In the data rows, 128 means zero.
Here are some numbered points:
[ 65 199  85  94 114 134  74 170 127 107 139 153 246  89 137 159  90  93
 185 129 132  85  97 110 105 118 187 148 126 111 114 104] 0
[200  66  99 124  92 140 204 184  66  95  64 164   6 152 176 134 187 164
  48  68  71  97  99 157 197 109 156  50 151  89 117 146] 1
[112  80 147 145 159 186 114 131 131 136 104 121 119 103 183 166 173 142
  98  86 120 106 224 199 162 161 125 117 182 140 138 106] 2
[138  36 160 169 138 149 128 148 141 140 110 106  95 193  80 132 109 100
 129 154 143 165 170 112 163 107 132 105  91 155 120 159] 3
[129  80 125  65 118 143 125 133 120 101 163  99 189  82 116  51  68 143
 139  98 131  88 162 165 127 148 129 106 164 166  71 137] 4
[ 95 101 137 102  54 155 117 117 141 114 108 133 102 135 139 178  88  95
  85 139 174 112 173 187 181 170 110 173 118 176 141 119] 5
[209  33 125 204 107 125 247 174 122 117   0 154   0  87  81 106 247 157
  28  56  43 181 113 194 200 136 137  59 185 150 144 154] 6
[ 86 190 126 142 154 190 133 140 224  34 141  68 142 149 146  80 147 127
  97  93  62 102 121 122 119 144 125 114 157 133 101 156] 7
[129 164 163 195 129 129 186 165 172  55  55  68   0  81  95 143 170 109
  56 132  76 159 179 134 227 140 132 114 212 193 160  65] 8
[149 122  95 165 127 129 172 112 134 148  69  78  62  94 145 108 245 144
 168 130 117 140 161 155 174 252 183  86 131  74 157 137] 9
[106  87 158 155 140 105 104  52  48 161 165 191 172 157 164 130 101 144
 108  87  82  99  98 165 126 128  69 113 166  98 117 177] 10
[139 205 127 114 164 122 143 113  81 188 105  76 102  52 173 147 113 124
 103 154 155 154 154  65 142 101  18 137 174 138 191 104] 11
[230  51 106 169 165 130 212 151 169  92  53 157  28  50  75 101 255 106
  67 156  51 180 183 196 255 181 148 132 235 131 169 123] 12
[122 154  68 159 170 159 132 149 117 122 133 103 143 139 147 217 130  81
 119 165 204 101  91  96  40 102  66 137  15 131  54 125] 13
[  4 200 132  40  86 127  49 103  96 137 195 100 241 233 184 160  96  74
 173  72 182  74  62  73   0 103 156 167  18 185  81 149] 14
[150 127 137 140 156  88 168 100 146 108 146 110 120 144 105 103  97 109
 145 100 142 128 138 108 195 174  89 157 130 148 108 165] 15
[159 138 142 130 133 162 194  63 138  86 118 117 105  80  93  89 121 125
 103 210 138 133 215 114 130  98 105 189 174 137 188  74] 16
[147 190 118 114 116 188 152 151 160 108 126 178 177 101 130 103 125 121
 179 127  63 170  62 173  94 153 145 156 104 149  95  95] 17
[180 129 109 145 132 117  74 141 144 180 174 140 210 137 119 151 149 136
 167 153 194 114  98  89  88 149 111 132 168 106 100  92] 18
[226 106  56 179 142 177 229 149 121  77  83 151   0  93  43  72 255 136
  78  79  60 138 168 255 206 154 131 102 151 108 106 163] 19
[134 163 191 158 160  71 117  93 163 234 116 139 242 132 126 145 164 119
 126 105 164 133  99  73 149  99 172 167 161 158 121 110] 20
[104 136 132 116  97 157 103 106 125 131 120 111 182 179 182 121 125 130
 104 111 104 108 104  68 115 164 124 117 115 128 151 106] 21
[165  95 141  84 169  60 150 115 139  95 149 160 151  96 240  98 108 174
 200 205  88 145 142 139 173 117 128 122 187 137 118 108] 22
[ 41 133  70 156  88 174 127 151  66 141 213 133 176 179 170 133 104  72
 175  19 122 108   0  46  48 121 139 127  54 100 103 161] 23
[147 115  68 137 176 148 153 171 198  84 132 141 212 114 140 112  57 191
  75 159 107 124  92 149 166 118 201 130 100 139 107  92] 24
[101 142  63  66  95 140 159 131  54 163 147  92 189 205 127 153 162 159
 173 123 116 152  50 177 101 125 128  81  51  92  61 171] 25
[105 172 142  78 131 116  73 127 152 128 132 132 189 123 137 142  97 149
 138 110 150 118 102  62 125 172 139 173 105  98 126 168] 26
[107 147 184 102 172 134  69 111 140 101 150 122 251 131 111 143  21  94
 155 169 120 178  66  92  79  61  98 122  68 189 161 162] 27
[170 111 202 148 175 131  59  83 140 162 129  62 106 102  52 183 102 181
 140 150  65 103 109 161 164 186 121 150  70  83 172  90] 28
[113  93 136  66  74  47  78 170 130 122 249 121 224  56 128 201 134  81
 197 123 155 155  91  48  76  97 176 130 120 204 131 159] 29
[ 71 142 183 102 137 144  72 191 171 143 150 149 145 132 114  94 101 178
 113  72 106 182 144 135 186 129 120 117 104 153 143 126] 30
[ 96 121 121 107  80  80 147 178  93 152  95 122 144 164 107 186 102 182
 209 142 106  68  80 139  80  63 100 160  60 154 163 179] 31
Which five points above are nearest to each new point, looking only along the 2 directions in which the numbered points spread most? Their numbers follow each, nearest first.
[ 61 189 152  69 178 118  44 185 146 125 222 173 255 170 170 159  23  90
 213 109 174 159 133 125 152 190 124 145 124 173 107  61] -> 27 29 0 26 18
[179  87 164 140 169 128 188 102 148  94  52 149  41  73  62 124 199 100
  90 158  63 162 149 159 131 202  97 126 201 118 130 109] -> 8 9 2 12 16
[141 103 147 146 132 139  75 145 211  90 125 202  32  48 145 107 123 110
  44 178  98 142 157 165 196 153 109  71 236 152 135 129] -> 8 16 2 9 28
[114 166 161  90 119 144 115 107 140 157 162 147 179 110 158 126  51 139
 209 219 139 117 192 149  59 132 107 188 116 156 121 125] -> 20 27 18 26 29
[217 138 131 174 176 139 187  65 173  92  97 147  15  58  80 149 171 172
 111 107 107 193 151 154 233 172 114 131 248  68  97  59] -> 8 12 9 2 16
[ 94 112 196 110 103  97 102 166 115 165  66 114 112 123  72 128 104 108
 113 127 178  99  83  66  96 114  74  89 144 116 188 144] -> 4 30 24 17 21
[150 161 163 139 182  87  46  38 112 145 211 103 251 162 175 182  18 142
 183 200 237 119 199  70  47  90 155 148 150 108 200 144] -> 27 29 20 0 26
[ 76 178 135 125 139  44  40 117 124 156 204 142 217 107 176 140  16  89
  85 103 183  47 193 118  77  90 127 182  59 138 174 106] -> 27 29 0 26 20
[103 153 107 142 150 118 138  74 129 175 104  78 112 162 119  94 126 150
 179 133 121 109  68 131 140  99  63 139  81  74  59 130] -> 10 17 21 31 7
[150 170  63 118 130 175 104 128 104 166 161 145 144 107 180 140 110 120
 178 143 128 131 175 108 129 107 136 118 139 172 129 143] -> 4 30 24 21 17
[171 104 146 135 150 113 209 130  80 125 123  89  29 122 101  77 188 135
  53  96  89 164 166 185 164 108 140 106 180  93 105 122] -> 9 2 1 8 19
[ 98  81 148 218  43 116 157 186 131 112  77 124   0  76  63  81 204 156
  88 160  52 127 125 193 216 203  75  93 134  73 126 145] -> 9 19 1 6 8
[123 152 136 133 138  72 116 155 160 172 168 158 222 112  83 110 127 115
 158  58  86  83  85 133  61 113 141 178 141 111 127 210] -> 21 13 31 26 18
[123 138 201 104 158 154 183 164 157 128 135 160 139 119 139 185 112 168
  96 158 137 122 187 104 135  93 111  98 154 133 174 135] -> 28 22 11 5 15
[146 175 130 121  44 144 190 199 102 105 108 132  70 162  93 162 184 186
 123  87  69 132  47 135 143 131 132  78 176 173 170 117] -> 9 3 7 2 10
[ 97 133  96  87  70 156 117 124 162  94 184  96 105 126 155 165 162  80
 138  49 171 129  12 133  58  85 114  60  58 138 108 189] -> 25 31 13 23 10
[108 123 103  83 168 121  85  94 146 133 185 195 219 179 134  80  72 145
  88 182 108 123 105 106 103 140 120 122 182  99 191  86] -> 20 18 26 30 4
[203  79 141 212 106 152 202 127 128  34  15 174  12 117 106 114 186 110
  85 196  94 152 181 113 191 126  57  81 113  41 145 169] -> 9 8 19 6 12
[109 143 176 164  83 119 131 109 172 126  92 172 136 150 139 137 141 147
 110  84  78 144 128 130 102 158 149 165 156 141 102 142] -> 7 3 24 15 5
[214  55 156 148 176 154 144 159 170  72  95 163  41  84 113 128 165 126
  97 179 120 181 203 219 208 149 129  69 218 180 179  86] -> 8 12 2 16 9
[148  73 136 117  99 104 110  97 150 127 118  76  58 120 105 102 123 168
 101 130  67  99 145 109 160 140 160  79 154  34 182  98] -> 2 3 15 5 9
[176 120 103 151  54 217 160 186 107  82  23 108   0 164 130 111 146  98
  57 137  99 142 177 148 232 144  87  16 193  88 197  82] -> 9 19 8 6 1
[124 126 166 136 148 114  94  87 140 153 193 120 137 108 176 129  31  42
 154 157 114  68 213 149  40 100 187 187 143 119 119  34] -> 20 18 26 11 27
[138 105  95 172 116 147 212 142 123  73  13  57   0 149 104  73 232 153
  46  95  78 176 146 180 188 148 104  47 130  64 199 155] -> 19 6 1 9 12
[163  21  81 178  85 189 172 106 214 164  93 117   0  78  75 109 255  66
  47 113 144 164 128  96 163 173 117 122 164 149 143 141] -> 9 8 2 19 1
[108  80  74 131 142 156 223 148 101  89 114 155  35 113  84 108 155 139
  96 106 109 170 151 152 204 162 135 106 197  62 139 128] -> 9 2 1 8 19
[117 105 133 142 106 144 117  74  99  99  80 137 147 163 186 139 148 148
  67  44 131 152 134 123 152  74 137 147  80 113  51 174] -> 10 17 7 31 21
[114 112 109  84 183 115  71  95 181 102 122 150 147 119 136 148 117 148
 129 131 130 176 177 150 113 107 113 141 108  90 166 159] -> 30 4 24 5 28
